Small tables with named rows and columns. After each table, cells are looked up by row and column.

biz.csv
,vazuzek,rusil,zug,taz,zud,pamol
demovin,4.34,2.01,1.98,-0.50,-0.55,-2.85
vez,0.86,-5.27,1.97,-4.44,-7.27,9.17
dafif,-0.99,0.91,-0.61,2.83,3.25,1.73
kulelud,0.98,2.07,0.61,0.12,2.57,-1.30
nel,-2.15,1.73,0.30,1.64,-0.25,-0.36
vakogo,-0.02,-3.65,1.86,0.07,-2.32,6.09

What is the vazuzek of vez in biz?
0.86
What is the zud of vez in biz?
-7.27
What is the vazuzek of nel in biz?
-2.15
What is the rusil of vez in biz?
-5.27
What is the taz of nel in biz?
1.64
What is the rusil of vakogo in biz?
-3.65
What is the pamol of nel in biz?
-0.36
What is the zud of vakogo in biz?
-2.32
What is the taz of demovin in biz?
-0.50
What is the zug of dafif in biz?
-0.61
What is the vazuzek of demovin in biz?
4.34
What is the rusil of nel in biz?
1.73
What is the zud of dafif in biz?
3.25
What is the pamol of kulelud in biz?
-1.30
What is the zug of vez in biz?
1.97
What is the pamol of vez in biz?
9.17
Row with the largest vazuzek: demovin

Table gimoso
	tamu	periso	kagonom	sofevov	mefu	lomiri	ruze
kabo	206	89	179	79	77	59	114
nitelos	46	104	105	74	105	116	139
ruro	84	115	55	149	129	131	71
kapelad	67	110	46	144	132	134	71
dupomik	72	112	53	141	127	130	75
puf	53	98	51	116	114	117	77
kefiduv	50	98	116	65	106	112	146
seb	48	97	47	117	115	119	75

dupomik, lomiri -> 130
seb, tamu -> 48
kefiduv, kagonom -> 116
kefiduv, periso -> 98
ruro, kagonom -> 55
kefiduv, ruze -> 146
kefiduv, mefu -> 106
nitelos, kagonom -> 105
nitelos, tamu -> 46
kapelad, sofevov -> 144
kabo, ruze -> 114
kefiduv, lomiri -> 112
kapelad, periso -> 110
puf, periso -> 98
kapelad, kagonom -> 46
seb, sofevov -> 117
kabo, tamu -> 206

Table tosalim
|  | firiko | tet | sov | zeti | kirok | peduva | nulom | sos |
|---|---|---|---|---|---|---|---|---|
| vev | 0.50 | -0.31 | 0.23 | 0.60 | -0.48 | -0.50 | 0.64 | -0.30 |
| rolidal | -0.34 | 0.23 | -0.21 | -0.51 | 0.49 | 0.50 | -0.52 | 0.47 |
| gizesat | -0.38 | 0.65 | 0.69 | 0.50 | 0.17 | -0.60 | 0.12 | -0.52 |
| zoz | -0.72 | 0.58 | 0.44 | -0.38 | 0.53 | -0.48 | -0.27 | -0.10 |
| fosel | -0.15 | 0.20 | -0.33 | -0.45 | 0.30 | 0.78 | -0.35 | 0.62 |

What is the peduva of fosel in tosalim?
0.78
What is the sov of zoz in tosalim?
0.44
What is the kirok of vev in tosalim?
-0.48
What is the nulom of fosel in tosalim?
-0.35
What is the peduva of vev in tosalim?
-0.50
What is the sos of vev in tosalim?
-0.30
What is the nulom of vev in tosalim?
0.64
What is the tet of gizesat in tosalim?
0.65
What is the kirok of fosel in tosalim?
0.30
What is the kirok of gizesat in tosalim?
0.17
What is the tet of vev in tosalim?
-0.31
What is the kirok of rolidal in tosalim?
0.49
What is the firiko of zoz in tosalim?
-0.72
What is the sos of fosel in tosalim?
0.62
What is the tet of fosel in tosalim?
0.20
What is the sos of rolidal in tosalim?
0.47

pegazok.tsv
	movef	vik	duva	zit	mig	rem
sanet	0.39	0.69	-0.83	-0.46	0.24	0.24
nevi	-0.35	-0.75	0.79	0.42	-0.19	-0.23
mub	-0.05	0.86	-0.85	-0.42	-0.23	0.08
lemu	-0.27	0.29	-0.29	-0.12	-0.42	0.01
kube	-0.28	-0.84	0.88	0.49	-0.09	-0.24
zatut	0.47	-0.12	-0.33	-0.23	0.48	0.12
lusef	0.37	-0.39	0.31	0.13	0.48	0.03

What is the zit of sanet in pegazok? -0.46
What is the zit of nevi in pegazok? 0.42
What is the duva of kube in pegazok? 0.88
What is the vik of lemu in pegazok? 0.29
What is the rem of kube in pegazok? -0.24
What is the duva of mub in pegazok? -0.85
What is the movef of lemu in pegazok? -0.27
What is the vik of sanet in pegazok? 0.69
What is the vik of lusef in pegazok? -0.39
What is the zit of lusef in pegazok? 0.13
What is the movef of lusef in pegazok? 0.37
What is the vik of nevi in pegazok? -0.75

voduvir =
columns: lave, pizemok, nafar, nodi, viga, rilan
ragevap: [-6.79, -1.94, -3.58, 5.54, -0.07, 1.02]
telona: [-7.30, -2.11, -4.21, 3.88, 1.00, -1.98]
bezi: [-5.55, -1.24, -2.96, 1.70, 0.24, -2.26]
nim: [-1.09, -2.12, -1.74, -0.14, 3.45, -2.30]
tov: [-6.37, -3.45, -5.63, 4.10, 1.68, 2.16]
med: [-2.98, -1.85, -3.23, 0.30, 1.12, -2.09]
fevu: [-6.90, -3.05, -3.48, 3.48, 2.57, 0.37]
pigi: [-7.13, 0.51, -3.32, 2.23, 0.37, -1.43]

What is the nodi of fevu in voduvir?
3.48
What is the nafar of pigi in voduvir?
-3.32
What is the nafar of tov in voduvir?
-5.63
What is the rilan of ragevap in voduvir?
1.02
What is the lave of tov in voduvir?
-6.37
What is the nafar of bezi in voduvir?
-2.96
What is the viga of nim in voduvir?
3.45
What is the viga of tov in voduvir?
1.68
What is the rilan of bezi in voduvir?
-2.26
What is the nafar of med in voduvir?
-3.23
What is the rilan of nim in voduvir?
-2.30
What is the pizemok of bezi in voduvir?
-1.24
What is the pizemok of pigi in voduvir?
0.51
What is the viga of telona in voduvir?
1.00
What is the rilan of tov in voduvir?
2.16

derupi:
	loze	zos	fesol	zif	sizure	goratu	nov	pepet
pipat	144	105	137	141	151	140	141	141
vez	146	96	142	144	152	143	145	144
vopor	147	89	145	144	154	146	146	146
ver	142	120	139	166	104	129	154	139
ruzedek	103	206	124	121	63	110	116	109
taz	150	89	144	144	157	148	146	149
nipo	110	132	146	111	124	128	120	118
vetebef	101	144	142	106	120	121	115	110
pes	128	106	149	125	140	139	132	133
fubudup	111	232	100	95	105	117	97	112

nipo, nov: 120
vopor, fesol: 145
vetebef, goratu: 121
vopor, zos: 89
vez, pepet: 144
ruzedek, pepet: 109
vopor, nov: 146
pipat, zif: 141
vetebef, pepet: 110
vopor, sizure: 154
ruzedek, sizure: 63
nipo, fesol: 146
vez, sizure: 152
Which row has the largest pepet? taz

nuf =
       vonosek  puga  rek  vufoder  zosebul  tis  mog  tur  fozudez
dedi       137    57  136       78       87  130  137   75      209
zun        112    37  170       33       36   76   75   66      209
gumad      209    79  165       96       67  122   96   80      169
kiv        131    47  163       86       41  104   75   31      221

zosebul of zun: 36
fozudez of zun: 209
mog of gumad: 96
rek of dedi: 136
vonosek of gumad: 209
tis of zun: 76
tur of dedi: 75
puga of kiv: 47
tis of gumad: 122
puga of dedi: 57
fozudez of kiv: 221
rek of zun: 170
mog of kiv: 75
puga of zun: 37
tur of zun: 66
vonosek of dedi: 137
tis of dedi: 130
Row with the largest vufoder: gumad

Table fud
columns: bosul, tek, kozi, legarer, damibob, vufiv, kep, dab, fab
rog: [113, 127, 173, 197, 56, 103, 84, 117, 201]
sebo: [138, 149, 166, 197, 69, 146, 107, 103, 198]
ninopup: [93, 112, 175, 187, 47, 65, 65, 127, 197]
tapid: [124, 139, 173, 198, 60, 124, 95, 109, 203]
lor: [155, 159, 161, 197, 78, 174, 125, 94, 195]

lor, fab => 195
tapid, kep => 95
sebo, dab => 103
sebo, kep => 107
rog, damibob => 56
rog, tek => 127
Which row has the largest tek? lor

nir:
cols = muv, bap, sarer, tumis, gebub, niz, desaz, morem, zef
zutogi: [46203, 62171, 58906, 36631, 43754, 24734, 56039, 55174, 31879]
kadeta: [58524, 59639, 66363, 62254, 61884, 64892, 12380, 58266, 59613]
vimome: [43404, 68225, 62743, 33102, 42954, 17182, 59729, 58558, 22416]
naduvak: [21018, 63731, 69875, 30926, 53075, 36329, 66521, 45277, 13926]
lomif: [40208, 32358, 40883, 61441, 59756, 85087, 48433, 35790, 62392]

zutogi, sarer => 58906
kadeta, niz => 64892
naduvak, muv => 21018
zutogi, tumis => 36631
lomif, morem => 35790
zutogi, morem => 55174
lomif, gebub => 59756
naduvak, gebub => 53075
vimome, desaz => 59729
lomif, zef => 62392
vimome, muv => 43404
lomif, bap => 32358

Table fak
,fur,gokiba,fel,vezup,tisezam,lekasaz,duki,viti,dez,dufabev
ven,2.12,5.44,1.08,2.71,1.59,1.30,-5.67,4.12,-3.68,0.32
zodoz,0.10,3.26,2.60,5.71,2.18,-0.10,-1.43,0.54,3.07,-6.51
roror,-0.11,1.48,4.87,6.35,4.49,-0.64,-1.94,2.56,6.06,-3.37
libedop,2.56,4.93,1.97,5.55,2.95,1.63,-4.74,2.69,-3.09,-1.95
koni,-0.10,3.54,1.56,4.19,-2.24,-0.98,0.14,0.27,-0.76,-6.18
fop,0.27,-0.12,3.18,9.51,3.66,3.41,-3.06,3.58,-0.30,2.82
git,-0.72,-0.10,4.47,3.96,-5.10,-3.00,2.07,3.80,-1.65,1.54
vugabos,2.46,5.81,1.62,2.31,0.74,0.13,-4.83,3.91,-3.99,-0.74
punoti,-1.84,-2.50,3.32,8.74,-0.84,1.99,0.15,3.74,-0.03,4.59
kolu,-1.31,-2.08,5.18,6.28,-3.22,-1.54,1.92,4.44,-0.23,3.74
big,-3.31,2.18,0.31,3.10,-0.14,0.47,-0.84,0.83,6.51,-4.83
lilev,-1.89,4.11,-0.48,-1.06,0.24,1.29,-5.64,5.72,2.44,3.44
zad,-0.45,0.41,4.42,3.49,-5.07,-3.29,1.90,3.87,-2.08,1.22

zad, lekasaz: -3.29
lilev, lekasaz: 1.29
git, fur: -0.72
kolu, vezup: 6.28
libedop, gokiba: 4.93
libedop, fur: 2.56
vugabos, lekasaz: 0.13
git, gokiba: -0.10
zodoz, tisezam: 2.18
zodoz, vezup: 5.71
koni, gokiba: 3.54
libedop, fel: 1.97
lilev, tisezam: 0.24
punoti, duki: 0.15
libedop, dez: -3.09
lilev, vezup: -1.06
fop, tisezam: 3.66
Row with the largest fel: kolu

